In the rows, 128 means zero.
A single turn carries every row of the set below to another of its rows. Some are shown first; where does it send the rows asked next?
redeb: [ 88 143  77 111 106 126 148 130 127 137 137 142 166 123 103 151 144 138
 143]
lol: [106 152 147 107 149  86 135 160 132 109 140 145 133 122 131 118 142 153
 110]
Bol: [111 158 156 107 142 127 138 151 111 109 132 139 113 132 144  97 149 104
 111]
Tozeg: [141 141 114 146  92 127  85 138 126 127 119 137 131 127 100  80 121 130
 144]
Tizup: [ 95 112 144 131 119 110  79 132 114 146 114 125 122 173 111 139 135 116
 122]
lalo: [135 163 114 113  84 139 147 140 125 133 123 104  97 139 123 131 123 164
  96]
rulu: [ 96 110 134 128 129 118  91 136 104 145 111 127 121 183 117 128 142 102
 126]
mogiz: [123 144 130 117 141 124 124 134 114 161 151 149 132 124 115 114 130 202
 149]
vetev: [126 125  99 127 125 101  93 111 136 115 112 127 138 123 100  82 123 128
 160]
nat: [123 156  91 105 114 133 165 125 120 121 111  98 108 153 137 135 129 164
 102]
lef: [141 135 140 126 109 157 150 104 106 138  88 137 138 153 156 154 146 153
 142]
gege: [ 98 107 122 130 130  97  97 156 110 150 118 138 134 183 110 131 143 134
 126]
pega: [ 94 106 133 128 128  90  84 139 120 146 117 130 131 173 107 140 136 131
 126]
puz: [111 133  87 131 145 118 104  94 122  99  95 114 149 149 125 103 124 130
 147]
bul: [ 91 145  93 107  98 153 143 112 116 136 133 133 145 120 108 134 147  92
 149]
feso: [106 150 145 116 150 134 109  90 117 145 139 123 130 124 127 143 120 192
 139]
mez: [133 158 112 164  93 144  89 138 117 120 111 132 144 150 116 111 117 153
 118]
lenav: [102 106 125 127 129 109  98 155 105 152 116 139 125 183 111 115 146 111
 132]
bulu: [ 90 146 101 113  87 127 126 119 137 139 144 136 154 105  92 156 136 130
 142]
bito: [154 122 160 114  86 127 126 110 131 152 110 145 121 113 123 132 142 146
 162]
Sif: [143 149 114 100  82 125 145 141 132 140 130 110  86 121 109 103 126 144
 118]
tige: [115 148 158 109 138 156 104  84 111 150 139 122 108 116 125 113 126 146
 151]
vif: [103 160 169 107 143 120 122 126 123 102 130 127 114 124 143 122 139 111
 104]
Vaf: [120 138 113 104 163 142 144 126  96 155 139 146 129 139 130  90 142 167
 162]
luto: [147 108 132  98 119 119 152 103 123 144  99 145 129 125 133 115 153 135
 178]
Lodo: [117 151  87 153 128 139 108 121 110 105  96 123 157 166 132 118 123 154
 124]
pazas: [111 153 138 108 152 109 148 168 113 111 134 150 128 137 142 101 152 133
 112]
safus: [102 160 167 112 139  99 118 139 136 105 137 132 125 118 135 135 133 144
 100]
mase: [118 141  91  85 127 117 161 103 130 118 110  91 101 137 129 121 129 142
 121]
megi: [ 99 149  84 116  89 151 150 145 113 145 140 149 154 126 105 133 150 117
 143]
Bor: [ 86 157 103 119  88 156 129 107 121 135 133 128 151 120 110 163 138 113
 131]
guvi: [155 133 142 130  87 140 144 139 114 154 107 156 137 139 135 140 146 172
 147]
Nelo: [123 155 139 118 141 179 130 113  85 156 135 136 113 143 139  99 139 145
 145]
Mig: [131 116 127 107 130 117 149  91 126 133  91 133 146 139 145 154 145 167
 160]
Lag: [130 135 102  82 109 101 150 118 143 130 125 101  92 115 109 105 128 143
 132]

megi turns into bulu
mogiz turns into tige
Bol turns into lol
Now find these:
Tozeg turns into vetev
Sif turns into Lag
Mig turns into lef
lenav turns into pega

